Each row is where one point has got to under a steady rotation. How many ticks took it there?
The counts run from 0 to 1027.
[-20.9 -15.1   1.6 -18.1  -4.3 -18.1  23.4  26.3 -37.4   9.4 -21.7 -45.5
 -35.8 -27.6   1.4   4.7  12.3  -2.6  -8.1 -12.6  12.1  10.9   5.5   0.4
  -6.8  -3.3   8.7  11.2 -28.0 -12.1  -6.9 -31.2  -6.4  21.5   6.5   3.9
   7.4  16.0  -7.1 -14.2  21.8  37.6 -17.6  -0.7  10.1  16.5 -12.1  -2.5
  43.1  18.9 -57.9  10.2  10.5   8.5  16.8 -22.3  -7.2   9.8 -19.2 -12.1
  -6.1  -6.6 -19.2  13.0 -12.5 -16.8   9.8] | 542
[-20.7  -6.9  -5.7 -28.9  -8.9   0.2  -8.2 -13.8  16.5   5.4  13.7   4.3
   5.1   6.2  -1.1  -1.2  -0.9  29.5 -13.5  17.4 -29.5   6.7 -28.7  23.6
  17.4  18.1 -31.9  14.8  22.8   5.0 -27.3   4.1   7.8 -23.3 -15.8  -6.3
  30.1  20.6  36.7  -4.6   2.8 -14.2  45.1   3.4 -19.9 -29.2   8.1  12.4
   2.6 -20.8  28.4  -9.0 -10.4  25.4  -1.3   1.9  -1.7  20.5   3.9  19.7
   0.4  -5.1  38.5   2.0  -8.9  -5.0 -46.3] | 425
[-17.8 -10.0   9.9  11.4  31.5  16.4   4.6  20.0  11.6  -9.9   1.7   5.7
  10.2 -23.8   5.7   4.9  16.1   7.7   2.0 -44.7  -3.0  14.6  13.2  -2.9
 -13.2  -2.5  -1.4 -17.2   6.6   8.9  -8.1  31.1  45.9  34.9 -20.0   2.6
   4.3 -10.9  26.3  -0.8  -2.8  11.4   0.8  14.0  -9.3  -3.9 -38.7 -12.5
  29.6  30.7 -28.3 -22.8  36.6  18.1  -3.8  22.8 -26.4  38.1  -2.7  12.2
  -7.3   3.0  10.6  -2.9 -14.5   4.0 -29.0] | 36
[-36.7  21.3 -13.9  -9.0   2.7  28.3  35.5 -28.8 -14.1   1.3  51.2  -5.4
  -7.0 -11.7 -21.2   4.4  13.0  -5.2 -18.4  23.1  -2.6  -0.7  -8.7   0.5
  -9.8  -4.7 -10.9  27.6  15.6  32.8  10.2  20.8 -12.1 -24.2  -0.6   4.4
  36.0  24.3 -11.2  20.7 -12.2  -5.3 -17.8  19.0 -34.8 -15.7  11.7 -27.5
  -9.9 -11.3  -6.9 -16.3 -12.1  -0.4  -3.6  -9.3  18.4 -22.9 -16.0  26.5
  -2.7 -27.1  25.1  18.6 -13.8  -7.5 -14.0] | 921
[-45.3 -46.2  55.4  -8.6  -7.9  -4.7   1.0  17.7   2.9  33.0   3.2  16.0
  -5.5 -15.5 -14.4  -5.3  31.5  18.2 -16.8   4.0  12.9  -4.0 -24.4 -18.1
   7.5  25.6   0.3  22.1 -13.2   2.4 -22.8   2.7  13.3  26.2 -11.2  -4.4
  -9.5  -0.6   4.1 -16.9   5.1  17.9   0.3   6.2 -24.7  -8.1  -3.1  -4.7
   1.8  -1.6 -16.4  19.6 -16.3  31.3 -18.1  26.7   3.9   8.7 -24.4   7.3
   5.3  26.3  22.0   1.0 -26.4  36.3  -1.7] | 392
[-47.6  -8.8  -3.0 -32.4   2.7 -30.3 -39.1   7.1 -20.1  33.4 -22.2  -9.0
  -5.7 -10.2  21.7 -13.8   8.2   6.7   3.3   7.1  21.8 -22.0   3.0  16.5
  18.4  27.8 -15.0   2.7 -16.1  16.9 -57.3   1.1  18.3  24.4 -10.5  14.1
  -1.2 -10.1  27.2   8.4  -8.7  -1.9  14.3  -3.8   3.6  -1.5 -32.2  -4.0
  16.4  -4.1 -15.6  10.8  10.4  30.5  11.0   8.8  14.8   3.4 -14.9   2.7
   9.4  12.8  33.4   8.9   5.9 -14.4  -3.9] | 859
[ -3.2  -6.8   7.2  10.9   8.4 -17.0 -20.7   6.5 -29.5 -14.2  -8.6 -40.7
  -9.8  -4.2  -6.9  -2.8  -2.0 -57.9  -5.6  13.5  -6.7   3.4  -8.1  21.2
   5.8 -30.9  26.8   7.2   2.0 -29.7  15.7 -15.9 -13.9   8.9   8.3  34.9
 -16.9  16.3 -15.8  -3.1  35.3  -4.4  -8.8  16.1  27.5  19.4   7.0  -8.6
  -3.1  13.4 -27.6   6.8  17.7  -1.7   7.8  -6.9   0.4 -33.2   5.4 -26.3
  -4.1   7.7 -41.0 -22.2   1.0   3.8  36.7] | 655
[-30.5 -44.5 -10.4  16.4  -6.3   4.8   7.5 -23.4  26.3  26.0   6.5   8.6
   0.2   1.9 -20.5 -30.3  30.9 -12.8 -27.5   2.2  -7.9  19.9 -24.1 -28.7
  43.4 -10.1  14.5   6.1  10.2 -12.2   9.7 -27.6  -8.6 -16.6  27.5   3.5
  -1.5  -6.5 -15.1  -5.7  11.7  16.3 -14.4  14.9  -0.5 -12.9 -20.2   4.1
 -26.2 -20.6 -11.2 -14.3 -20.8  -2.8  29.4  20.3 -29.7 -21.2  30.4 -20.8
  23.9  -8.2   0.3  -6.1  16.2  10.7  13.5] | 935
[  1.0 -19.5  40.6   3.8 -23.0   7.2  26.6  40.0 -28.5 -35.4  -1.9 -23.5
  12.6 -10.8  -1.6 -12.2  26.5   3.7  -7.0 -44.5   3.2   0.1 -16.3 -13.3
  -8.6   2.1   1.8   3.2 -35.0   4.9   8.1  22.7  -6.0  11.7 -39.1   6.6
  22.7 -24.7 -22.9  17.1  18.2  -2.9 -34.0 -13.5  -8.7  -3.8  -5.2  -1.7
 -23.3   6.6 -14.2  -6.5  13.7   8.5   1.6  16.6   3.8  18.7  12.7 -12.4
 -11.4  -5.2 -18.7 -45.8 -13.0   8.4   1.3] | 548
[ 29.2  24.4  21.3 -20.0   5.8 -15.3  -3.4 -22.4  25.9 -13.4  28.8   9.4
   2.3   6.0  31.9   3.3 -33.9  12.4  20.4   5.5  -3.9  27.4 -20.0  -0.9
  37.3  25.9 -28.4 -17.4  -1.7  23.0   3.4 -27.4  -3.0  -7.1  13.9  21.0
   7.5  12.5 -12.8 -16.5   3.7  -7.6  13.1   7.1 -33.7  -2.0   5.6  19.0
   6.0  -2.8  38.1  53.0  14.5 -12.7  20.1  15.0 -16.1 -33.3 -13.2   4.1
  12.6   7.3  -3.5 -10.3  -8.6  -4.0   1.2] | 960
[ -8.3 -21.0 -22.9 -69.9  17.2  17.9  23.3  11.1  -9.8   3.1 -16.8 -15.5
 -39.1 -27.5 -12.4  15.1  -8.9 -16.5 -17.5  15.6   9.4   8.4   1.2 -10.5
  15.1   0.9   9.4   3.3  -4.2 -30.2   6.9 -38.1  -0.8 -27.7  34.7 -14.1
   7.5 -16.9  25.4  -4.9  13.8   8.3  18.3  -3.4 -13.2   3.5   2.4   1.7
  17.8 -10.5 -24.8 -45.6  18.3  15.6  14.7 -10.6 -23.9  10.7  -3.6  -6.0
  -1.2  -5.2  22.0  10.7  -1.6  -6.1  -4.0] | 753
[ 37.6 -18.3   7.7  19.0   6.9  14.1  -9.3  26.4  -5.8 -12.7   1.9 -24.8
 -10.2 -13.1   7.6  16.0 -10.8 -66.2   6.9  -4.0  -9.0   9.6   8.8  -8.0
   6.4 -33.0  35.1 -14.9  -3.2 -22.5  25.4 -17.8   2.6   0.6   6.0  15.0
 -15.4   9.5  -1.7 -12.4  26.8   7.1 -27.4   8.1   5.1  10.0  -0.9   6.3
   9.4  27.9 -27.4  -9.2  11.7  -0.5   4.2 -10.4  -8.9 -27.8  10.8 -32.2
  -4.0   2.7 -38.0 -27.0   1.3   7.9  38.5] | 978
[ 18.6  10.4 -19.5 -25.1 -33.3 -10.3  30.8 -12.2 -26.0 -10.5  22.7 -11.2
 -27.1   0.3   2.3  -7.0 -10.2  28.1 -20.8  17.2  -1.5   4.0  -9.0   6.6
  19.3  22.8   8.4   7.5 -29.4  11.6   3.5 -10.3 -37.6   0.3  29.2  -3.9
   9.2  13.7 -39.4  -4.8  29.7  -2.5  -6.6  -6.4   1.8   5.7  20.6  22.1
  -3.0 -21.6  -0.3   3.5 -14.6 -22.8  29.9  -8.2  17.5 -11.3  -5.0 -20.4
  -1.8 -21.3 -20.3  35.0 -10.3 -16.1  32.8] | 913
[  4.8 -25.2  33.3 -10.8 -10.0  17.6   2.2   2.5  39.1  -3.8  13.3   5.3
 -19.0  -8.8  15.1  28.2 -17.5  -6.7   5.5  11.8   5.9  22.0 -18.2 -14.6
   3.4   3.5  -3.3   3.7  31.1 -33.0  27.7 -40.3 -13.6 -29.4  12.6 -24.9
  14.8  26.5  23.2 -25.0   3.8  13.2  30.4   6.9 -29.4  -9.1   9.8 -13.4
   3.2   8.8  27.0   0.0 -22.9  18.2  -7.1 -13.2 -33.5 -14.9 -20.6  13.3
  -9.6  -2.5  -7.4 -10.1 -20.8  17.5 -27.7] | 606
[-44.8  17.7 -10.1  31.0  23.3   4.0  11.0 -16.2  32.6   5.4 -13.0 -32.6
  37.6  18.7  -6.3  -0.7  23.4 -38.0   2.8 -17.6   7.7  19.1  15.6   2.8
  -5.2 -15.2 -24.4 -11.9  35.6 -15.7 -22.2 -12.0   6.7 -13.7 -25.9  18.5
  12.5  21.6   4.4   0.7   1.1  46.2  -1.4  -2.2   1.9  -8.5 -29.9 -11.1
   0.2 -13.0 -10.9  14.7  17.2  17.9  10.2 -11.1  -0.6  19.9   6.2  13.3
  14.1 -19.3  15.8 -15.5   7.7  -0.2  -4.2] | 184
[-25.7 -11.2  -0.7 -56.4 -15.8   2.7  -0.9 -25.8   9.3  22.0  15.2  -6.4
  -2.0   1.2  -1.2  -4.4  -8.7  12.4   0.0  27.7   9.0  12.8 -27.6  25.7
  22.0  26.1 -35.2   6.5   7.3   9.6 -23.3 -20.4  -4.9 -30.7   7.5 -17.3
  19.7  22.8  14.9   5.6  -4.7 -25.6  31.8  -1.3 -22.6 -18.9  13.3   4.8
  -3.5 -36.4  27.1  17.9   8.6  33.4   5.0   3.6   7.3  10.9 -13.9   3.6
  15.0   7.6  25.7   2.8   6.4   8.4 -24.2] | 748
[ 15.9   1.9  -3.4 -22.1   2.8 -11.6  -4.0  40.1 -15.5  -3.7  -8.3  -6.8
 -21.5 -14.2   3.4  16.6 -11.4  -3.0 -19.3  11.3 -14.6 -25.4  10.9  19.2
 -19.3  10.6  18.5   3.1 -14.4  -6.5 -12.3   4.3  17.1   8.4 -29.4   3.0
   4.7  20.2  24.5  -6.1  17.0  13.0  10.3   6.0   3.3   0.2  34.6  11.1
  30.4  15.3 -24.1  -2.8 -15.4  15.3 -40.2 -46.7  18.9  14.7 -10.2  16.9
 -61.4  -2.3  18.3  11.0 -26.5  -7.4 -18.1] | 59
[ 36.2  25.7   9.6  -8.0  34.6 -24.3  22.3  -1.8  11.0  -7.0  -8.5  11.6
  -1.0  10.0  22.0  20.8  -5.1   3.4  21.8  -8.3  22.1   8.3  28.5 -24.1
  -9.1  18.8  -0.9 -23.7   7.4   6.1   7.2 -20.5   2.7  -3.2  18.3  16.7
 -16.4   1.6  -6.4  14.7 -22.2  37.2 -12.3   0.1 -15.5  14.7  17.2 -19.2
  25.1  15.4 -17.3  62.6  32.3 -11.1  -8.6 -10.7  -7.9  -7.9 -20.4  11.4
 -27.7 -26.0   6.6 -21.5 -19.9  -1.7   8.3] | 351
[ 44.0 -13.9   1.4 -13.0 -19.6   1.9  54.4   7.9  34.7 -20.7  12.0  12.9
 -13.6  13.7  12.1   1.9  -4.4  27.0  -9.8 -10.1  -2.2   2.9  22.7 -18.0
   1.2  20.2   7.1 -21.8  -1.8 -20.1  16.5  -9.9  -1.8 -15.6 -14.9 -14.2
   9.6   2.6  -0.1   7.5   4.1  21.4  25.6  -2.5   8.8 -21.4  24.9   8.6
   3.4 -18.7   9.6   8.7 -27.1   4.5 -16.8 -21.1   0.3  47.5  -0.3   6.6
 -48.3 -26.0   4.5   6.9 -19.0  18.1 -26.3] | 561
[-38.3 -14.3   2.1  23.3  34.7  22.8  10.0  -0.4   6.3  16.5  11.9  -6.3
 -13.2 -17.0  -8.5   1.5  22.5  -8.0  -2.0 -22.0   1.5  15.6  15.5  14.5
 -15.3 -16.2   3.9   0.0   4.6  11.1 -12.5  20.7  39.9  39.4  -6.9   6.8
   2.7  22.5  21.1 -21.2   5.8  30.5   2.7  16.4   5.3   1.9 -50.7 -10.7
  28.0  22.8 -42.6 -14.1  15.9  28.5   1.5  12.5 -13.7  19.0 -15.5   2.0
  16.7  11.4  -2.1  29.4  -2.6   9.3 -14.3] | 38
[ -9.9 -22.0  16.3  -3.5 -10.0  28.4  12.7  14.5  -1.9  -3.5   1.9  22.2
  -9.4  14.1  -3.5  -6.6   7.2  37.0 -11.0  -9.2  -0.7   6.6 -22.3  -3.3
  15.9  15.1  -1.0  -3.2 -17.6  10.5 -14.2  18.2   4.8  10.6 -16.8 -30.0
  13.8   1.2   8.4 -22.5  12.2  26.8   5.5 -37.8  -4.4 -16.4 -24.9  39.0
 -37.9  -3.0  27.1 -38.1 -27.3  14.2  31.4  17.8  -9.6  14.7   9.1  -3.3
  46.5   2.0  -0.2  30.2   3.4  -0.7 -11.8] | 582
[ -4.1  24.7  -5.8  15.4  32.0   4.4 -17.1 -11.6  14.7  21.4   4.7  19.8
  17.4   8.2 -10.3  -0.4  -8.6 -56.3 -15.3  22.5  16.1 -42.2   9.7  -1.9
  -9.5 -12.4   9.3  -7.2  14.6  -2.5 -13.5  17.7  16.7   2.7 -22.9  25.1
 -30.8  13.3  11.5  -6.5   5.0  22.3   7.3   7.8 -17.0   0.5   7.3  13.1
 -17.1 -11.1   0.1   7.1   4.8  19.1 -49.5 -12.8  45.7 -14.4   1.8   8.6
 -15.0  10.1  23.8   5.9 -12.3  31.9  28.2] | 987
[ -3.7  -9.5   5.8  12.8  13.9  -3.1  12.1  -7.4  -7.9  -5.8  20.4   5.5
 -43.4 -18.5  40.5   8.4  -1.7 -26.1  22.5 -14.9  21.7 -12.1  18.0 -36.4
   8.8   1.8  31.4   2.0  15.7 -12.6  29.0 -21.2  14.0  28.7  22.1  25.4
 -16.6 -16.0  -5.3  -8.6   9.2   1.5  -2.9  23.3  -9.2   0.1 -27.7 -21.8
  31.5  31.9 -31.7   3.9   6.8 -14.0   3.3  -3.0 -20.3 -24.2 -33.7  15.1
 -20.0  13.1  -3.9  12.8 -12.7  13.1  21.8] | 497
[ -1.1  -9.4  13.1  24.0 -13.1   4.2  -5.3   4.8  -9.9  16.1  16.8  -9.9
 -14.4   0.8  17.2 -11.2  20.1   4.3 -24.7 -20.9  11.0 -26.2  22.2  35.9
   0.9   0.9 -14.4   4.6 -21.5  10.5 -38.3  48.8  21.4  26.2 -13.2   8.8
  -8.1  26.1  13.8 -10.6  28.6  19.8  27.8  -0.6   7.8  -5.5  -2.8  27.9
   4.3 -10.3   5.4 -18.2 -15.4  36.6  10.4  -5.9  32.1  28.7  20.9 -12.3
 -16.6   0.3 -19.8  35.6  -3.4  14.0  -1.4] | 1018
[  0.2  25.0  13.1  22.1  34.0  -0.6  -2.9   0.8  -6.8  -2.5  44.2  22.4
  -1.7  13.0  -4.2   1.6  13.5 -15.9 -22.6  17.4 -24.8 -22.4  16.2   2.2
   2.8  -7.0   0.3   7.1   7.6  23.6 -11.8  43.9   4.0 -13.4  13.7  40.5
 -16.7  23.6   5.3   3.0   0.6  39.8  -3.0   6.1 -19.7  12.2  38.2  22.6
 -26.2   2.3   2.1  -1.1  -9.5  -1.8  12.8   6.4  38.9 -39.8  20.9  20.6
   1.7 -24.1   8.6  11.7 -15.6  -7.5   6.6] | 808
[ 28.4   8.9  -0.7  29.9 -13.4   4.0  19.4  -6.4 -25.9  26.7  -1.6 -15.1
  -2.2  22.4  14.7   2.0  29.8  -0.4  -5.7 -21.8  -3.7 -12.4  21.4  20.0
 -22.7  -1.2 -13.1   9.7  -0.7  23.1 -10.9  28.6   7.9 -10.1 -13.3   7.4
   2.8  45.7   7.5  22.2   5.2  39.5 -19.7 -21.2   0.1  -8.7  23.6  18.4
   8.7   1.0  -5.2  19.2  -7.7  26.9   4.1 -28.6  26.0   1.5  38.0  -4.5
 -19.4 -39.0 -10.9 -10.7  -1.6  12.3   2.3] | 697
[ -4.3   3.4  23.3 -15.6  40.8  -2.0  31.0 -12.5  43.3 -23.0  34.2   8.9
 -12.8 -23.9 -18.6   1.8 -10.8   6.9 -11.7   3.3  11.3  33.5  -6.3  -1.0
  12.4  -8.3  -7.1  -6.8  11.9 -15.0  29.1  -3.1 -10.2 -11.1  41.8  12.1
   8.8   6.8  -4.9 -17.2   4.8  18.4  25.2  39.0 -14.5  27.7  17.9 -24.6
  -4.2  -3.2   3.4   4.8  22.2  -0.7  13.0  20.7 -31.0 -18.8 -20.4  -8.3
 -10.0 -11.7 -28.8  10.5 -19.9  -3.9 -27.7] | 785
[-30.4  -4.3  36.2 -12.2  -1.1  -8.9  22.7   3.4   6.9  14.0 -32.6  -5.4
  11.3   7.0 -13.5  19.1  22.9  13.8   9.7  15.6  13.4  13.5 -11.8  -8.1
 -19.7  13.6 -24.3  21.2  22.3 -12.7 -13.7 -36.8 -19.2  -7.5  -0.4  -5.7
   0.6  31.9  -0.3 -21.2  -2.9  51.9   7.5 -18.2 -17.1  -5.6   4.3 -11.3
  10.2  -1.7 -14.3  29.6  -5.5  24.8 -10.2  13.0   8.2  25.6 -38.9   9.8
  16.3  -9.1  11.8 -18.5 -37.9  33.4   1.5] | 395
[-38.0   8.1  -3.8   5.9  25.3   4.2 -13.4  -2.4  15.2  -8.2 -42.0  22.5
  12.5  -4.0 -25.9 -16.1  23.3 -10.8 -37.6 -10.6  12.7 -23.5 -21.7 -19.2
   7.6  -1.3  10.2  14.8  23.4 -39.0  -2.4  16.2   8.4  -9.1   7.3   3.8
  -9.6 -37.7  15.2   3.5   5.0  10.8  11.7  -3.4 -13.5   6.9 -10.7   0.3
 -33.7 -19.1   8.3 -55.4  27.2   5.6  13.2  11.8 -15.9   4.6  37.1   4.5
  -4.3 -15.4  19.5  -8.7   1.0   0.4  -3.7] | 293
[-21.3 -47.0  22.0  -6.5 -27.2  21.1 -35.0  46.2 -19.3   4.2 -10.3  -5.0
   3.8 -20.3 -12.9   3.5  22.5   7.4 -33.7  -5.5 -28.0  23.5 -24.2 -22.0
  27.2   9.4  17.6  14.5  -8.1  -4.5  -7.0  13.2  -0.5  -0.3  18.4 -37.4
  -2.2  -1.0   7.3   5.9  12.1 -11.8 -24.4  -7.6 -26.8  -2.9   1.3   9.2
  -9.1   8.2   3.8 -33.6   2.4  -4.4  22.7  18.2  -9.2   6.1  32.9 -18.1
  16.4   4.5  13.2 -20.5  -5.9 -13.5   5.2] | 759
[ 11.5   6.7 -27.0 -17.1  33.2   0.5  -5.7 -22.8  16.9 -16.3  -9.5  -2.2
   0.8 -14.9  -5.1   0.6 -19.3 -16.6  20.1   6.7   1.2  22.1 -19.3   2.6
   8.3 -20.4  10.9 -18.5  28.9  -4.1  31.7 -19.6   3.1 -19.3  17.2  16.1
  15.5 -14.9  17.2  17.2 -13.9 -29.0 -11.6  21.1   2.9   2.1 -18.4 -31.7
   4.7  21.2 -18.8 -13.6  34.2  -8.4   7.2   8.8 -52.5 -38.2  -0.8 -18.4
  -1.7 -21.9  -1.5 -42.1  13.7 -14.6 -18.1] | 465
[ 17.4  -7.6   4.5  31.7   7.6  21.8  -4.5  16.6   8.8 -37.6   5.5   0.4
   0.4  31.5   8.1   0.6  10.8 -24.3  -7.2 -40.0   4.6  11.1  47.6   1.0
  -7.9  -0.9  22.9 -35.8   5.3 -10.4   5.1  50.2  12.1  18.5   0.3 -18.7
 -16.9   1.4  12.5  29.1   0.7  12.9   4.4 -11.0  23.7   8.9   6.7  -5.7
 -13.0  10.9   6.3  -5.9  23.2   6.0   6.1 -14.1  16.0  56.2  24.8  -4.4
 -15.7 -20.0 -16.8  -1.6   0.9   9.3 -12.8] | 516
[  2.5  10.7   9.9   9.6  -6.8   3.0 -18.5 -31.2  29.3  29.5  19.4  24.5
  24.1 -17.5  11.0 -16.9  12.5  17.0 -32.0 -11.8  21.2  -7.7 -17.2 -14.3
  13.4  15.0 -12.0   3.7   9.4  16.0   5.9  26.5   9.3 -12.5  25.9  -6.2
 -13.2  -2.6 -15.1  22.4 -10.1 -39.6 -10.7  40.9 -51.4   3.1   2.5 -17.2
  -6.2 -18.5  27.2   3.6  20.4  -7.8  -5.8  10.5  -4.1 -15.1  31.5 -13.8
 -43.7 -16.5  16.4 -17.4  -9.0  11.1   2.8] | 134
[-20.9 -27.2  20.5  -5.1   0.7  -6.1   8.5  20.3   5.1  11.1  22.2   4.3
 -12.9   2.4  35.9  -4.1  23.7  34.1   9.1 -26.2  -6.9   2.3  27.5 -12.0
  23.5  26.7 -20.4  -9.6 -17.3  23.5 -41.2  13.9  23.0  11.1 -13.1  16.7
   9.9  -4.8  28.6  -3.0  -9.3  39.3  20.2  -7.3 -18.8 -17.5 -24.5  17.4
   2.7   3.3  -8.9   5.7 -24.9  16.7  38.1  21.2   2.3  21.0  -8.1  15.7
  18.1   0.7  22.1  24.0  -5.6 -10.2 -26.3] | 213
[-13.6 -25.1   4.7 -14.1 -14.6 -14.8  27.4  23.3 -36.0  -3.2  -5.7 -48.1
 -35.7 -19.2   1.4  -2.5  15.8  -8.6  -3.0  -4.0  12.7  20.4   6.9   7.2
   4.7   0.4  11.2   3.7 -33.5  -7.5  -4.7 -30.1 -18.8  21.0   4.9   8.4
   8.9  12.2 -29.2  -8.2  22.7  31.4 -21.3  -2.5  19.2  16.8 -12.7 -11.3
  23.1   3.4 -53.7  16.8   1.3   4.7  26.9  -6.6   1.1   3.4 -28.3 -18.1
   5.1  -4.5 -29.3  14.6  -9.6 -13.1  16.7] | 543
[  7.0 -39.5   7.5 -19.0 -23.5 -17.3 -18.4  37.4 -13.6 -27.2 -10.3  -5.5
  -9.4 -11.5   3.0  -3.0  13.4  26.9  -7.2   7.0 -41.5  30.6 -23.0 -14.0
  30.1   7.0  14.7   7.3  -0.8 -14.0   8.8 -16.4 -19.9 -15.3  23.3   5.3
   8.0 -17.6   9.6   6.4  16.2   0.4  -2.8  -1.7  -3.9  -6.3  10.0   2.9
  -1.5  17.5 -10.5 -25.3 -17.1 -22.0  48.3  20.1 -32.0  -7.3  19.0 -19.5
  12.1 -23.6   2.0 -38.8  -6.4 -30.6 -12.5] | 434
[ -4.4  -6.9 -21.4 -34.3  -7.8   0.3 -12.5  15.6   0.7 -12.0 -49.6   2.1
  -9.3  -1.1  -8.4  26.3 -28.0  29.2  21.8  37.4  -6.9  35.4 -25.0  11.5
  -7.5  11.4  11.9  -5.2  24.8  -7.5   2.0 -33.4  -4.1   9.8   5.6 -35.6
  13.2  19.4  19.1 -10.9  -4.1  -6.6   4.0 -20.0  19.7 -11.4 -27.1 -11.6
  24.0  27.6 -18.8 -11.7  11.6   0.1   6.7  -2.3 -30.4  20.1 -37.3 -20.6
  24.9  -7.4  16.4 -10.7  -3.5 -11.3 -14.6] | 253
